In the data rows, 128 means zero.
Some points, one per row:
[115 113  87 130  77 120 153 117  74 106 171  72 137 124 157 123]
[141  93 168 149 151 154 128 122 128 153  75 125 134 190 111 155]
[105 153 104 108  85 121 136 107  37  84 188  49 117 155 184 126]
[111 161 130 113  92 112 138 142 105 162 178 124 157 110 128 120]
[157 119 141  97 131  93  80 129 139 142 109 151  49  93  74  97]
[110 169  78 110 119 111 135 124  93 136 207 124 126 137 119 119]
[130 130  94 133  68 141 184 165 100 131 142 147 167 120 103 131]
[115  92 132 148 157 153 136 111 153  96  91 169 136  96 115 136]
[135 135 154 155 147 148 143 200 170  95 115 143 132 166  75 148]
[193 144  89  60 144 109  78 111 129 106 143 122  97 121 140  37]
[123  56 115 150 172 137 149 162 148  89  91 179 141 196 133 121]
[130 137  99 131  97 135 174 169 138 112 101 146 165 144  82 115]
[138 102  92 124 146 130 170 148 141  90 132 131 174 123 106 126]
[121 118  98 123  87 131 151 126 124 186 159  99 153  91 161 141]
[137 139 121 133  91 135 137 157  77  94 169 105 153  82 154 139]
[115 147 167 138  83 149 150 155 110 219 137 130 157  88 148 139]
[142  94 109 109 121  94 113 109  97 207 150 126 102 101 102 107]
[101  82 155 163 148 165 118  97  86 105 110 104 123 141 179 159]
[154 121  83 102 150  91 106  87 106 171 140 121 108  56 117 100]
[184 163 138  96 149  49 105 106 219  68 119 196  93 138  83  91]
[132  99 131 141  98 107 133 125 126 190 152  94 130 134 144 123]
[ 97  98 146 165 165 164  97 101 151 118 108 105 108 154 154 165]
[152 163 184 118 135  99 120 105 144 139 144 117  90 107  97 104]
[ 87 105 219 162 177 168  94  83 103  82 115 157 127 157 167 170]
[126 102 137 146 137 146 161 168 158 130  83 153 133 132  79 144]
[143 147 129 112 118 106 125 118 134 139 143 121 115 126 133 118]
[144 105 123 151 130 124 163 188 156 159  84 134 159 139 107 149]
[151 125 113 130 128 121 157 167 132 144  80 155 182 131  77 134]
[153 159 105 108 124 101 105 131 161 135 127 135  91  66 128 111]
[169 149  72  93 136  83  99 102 179  93 112 163 100 109 132  89]
[ 79 114 122 172 196 184  87 102 102 133 113  78 145 141 156 207]
[ 95 160 165 120 102 109 134 138 131  75 173 112 138 123 126 117]
[105  90 150 111 110 132 167 137 128 139 134 107 155  90 144 132]
16 more points follow, each with its number after it:
[119 178 146 147 107 119 150 154 105 156 149 113 138 107 147 135] 0
[178 173  87  95 140  70  86 121 186  66 115 176 112 115 112  72] 1
[107 108 139 143 109 117 157 110 101 148 154  87 121 105 105 119] 2
[ 60 124 170 169 193 193  91  56 151  80 114  60 141 156 161 182] 3
[169 125  75  56 186  72  97 133 159  98 128 150  70 121  91  63] 4
[148 150 173 107 118  91 119  99 113  56 141 121 125  49 134 112] 5
[136 179 131 123  87 115 135 126 101 130 184  79 154 130 168 121] 6
[137  97 153 149 120 125 186 154 138 155 118 160 196 112 108 148] 7
[159 164 124  70 143 139  60 166 120 126 177 133  82 161 120  86] 8
[136 128 160 157 131 156 142 186 109  97  72 154 131 184 117 136] 9
[125 115 190 155 163 149 123 146 142 150  95 168 168 109 144 147] 10
[133 142 126 133 117 138 171 207 162 125 116 128 169 171  87 112] 11
[144 126 103 116  80 105 126  74 125 123 179 125 119 105  99 105] 12
[163 141 140  79 133  78  98  91 193  74 110 151  88  68 121 100] 13
[129  91 157 134 137 144 140 151 157 149  56 161 151 130 145 150] 14
[164 124 125  80 110  95  83 141 118 112 119 145  98 118 118  60] 15
Which two of these numbered points are nearest to each point below, ignoring the 2 directions in which the first points spread most? Their numbers follow each, nearest first.
[155 154  82  84 117 143  37 171  91 167 219 133  63 169 176  95] > 8 15
[ 80  78 200 182 165 173 107  77  78 110 117  97 118 117 200 186] > 13 5
[104 109 141 115  37 136 151 156 112 141 145  92 184 168  92 140] > 11 7
[159 123 117 106 137  79 108 110 150 142 126 127 109 113  85  83] > 2 12
[188 156 109  89 111  80  89 120 127 166 112 149  83 150 112  68] > 15 9
[134 133 159 135 101 118 134 123 139 108 182 100 110 149 150 137] > 6 12
[150 188  96 100  75 108 120 112 154 147 147  93 110 141 121 116] > 6 0
[165 112 120  63 207  77  79 141 196  70 105 150  60  95 114  75] > 4 13
[128 146 143 147 144 151 139 152 143  99 112 139 139 110 134 151] > 0 6
[116 105 153 122 123 144 219 165 140 158  90 138 179 125 124 122] > 7 14
[ 89  70 144 169 188 176 103  86  75 138 109 113 133 179 155 163] > 4 15
[181 196 107  68 139  87  75 161 166  63 131 172 100  87 130  74] > 1 6
[128  84 161 126 135 133 166 177 141 164 139 119 177 121 135 131] > 7 14
[134 116 123 113  66 120 141 123  93 176 156 108 133 120 135 132] > 14 2
[133 135 142 139 102 115 178 163 150 174 126 116 144 102  95 129] > 7 0
[139  99 169 134 106 129 169 163 115  49  82 171 156 144  94 141] > 9 15
[132 122 116 118 111 126 154 133 131 157 155  87 137  97 123 119] > 2 14
[123 117 137 136  82 118 140 127  88 157 164  74 127 133 133 123] > 2 12
[128 157 108 115  99 138 188 159 114 156 172 118 154 152 120 131] > 11 0
[170 207 125  66 127 153  56 158 107 151 166  91  77 117 196  99] > 8 15
[131  87 156 151 150 147 131 174 116 129  85 154 143 128 141 143] > 14 15
[157 190  49 102 135  63 115 105 112 117 128 166 105 111  90 102] > 1 4
[112 117 135 142  94 130 173 169 145 145 129  97 165 129 101 127] > 11 7
[160 143 145  92 133  85 102 105 148 105 105 139  87  95  63  87] > 2 12
[100 123 159 153 168 158 124 123 123 100  70 138 119 124 150 161] > 13 1
[190 182 148  91 151  89  87 104 168 159 121 200  72  85 113  84] > 10 0
[172 155 140  74 105 147  63 184 100 165 170 137  80 134 177  82] > 8 15
[ 77 136 128 181 142 172 147  79 131 109  63 163 190 169  56 174] > 12 2
[125 145 105 112 138 111 143 119  70 127 165 110 105 102 143 133] > 4 2
[112 110  90 136  60 141 151 132  84 101 161 117 146  98 122 139] > 12 2
[ 91 114 151 166 182 165 102  93  82 115 120  99 106 137 171 168] > 4 13
[ 91 157 193 176 157 178 119  95 141 163 114 125 114 160 178 166] > 0 6
[156 150  37 101 141  95 119  84 114 149 136 156 102 103 124  95] > 4 1
[158 129 151  97  99  97 114  63 125  88 139 167  95  37 131 102] > 13 5
[ 96 119 139 171 156 169 121 101  97 119  74 115 113 129 170 164] > 13 1
[ 84  86 164 160 176 161 103  87 108 153 129 103 105 138 193 163] > 13 4
[ 99  75  95 135 132 140 164 161  87  93 142 140 171 150  96 128] > 4 12
[ 37 125 158 219 190 190 101  80 125 131 117 101 139 177 139 177] > 3 12
[ 72 101 135 188 161 186  92  49 139 170 135  82 114 154 190 196] > 3 13
[ 97 127 161 190 159 162 112 121 155 126 125  56 132 207 174 169] > 6 3
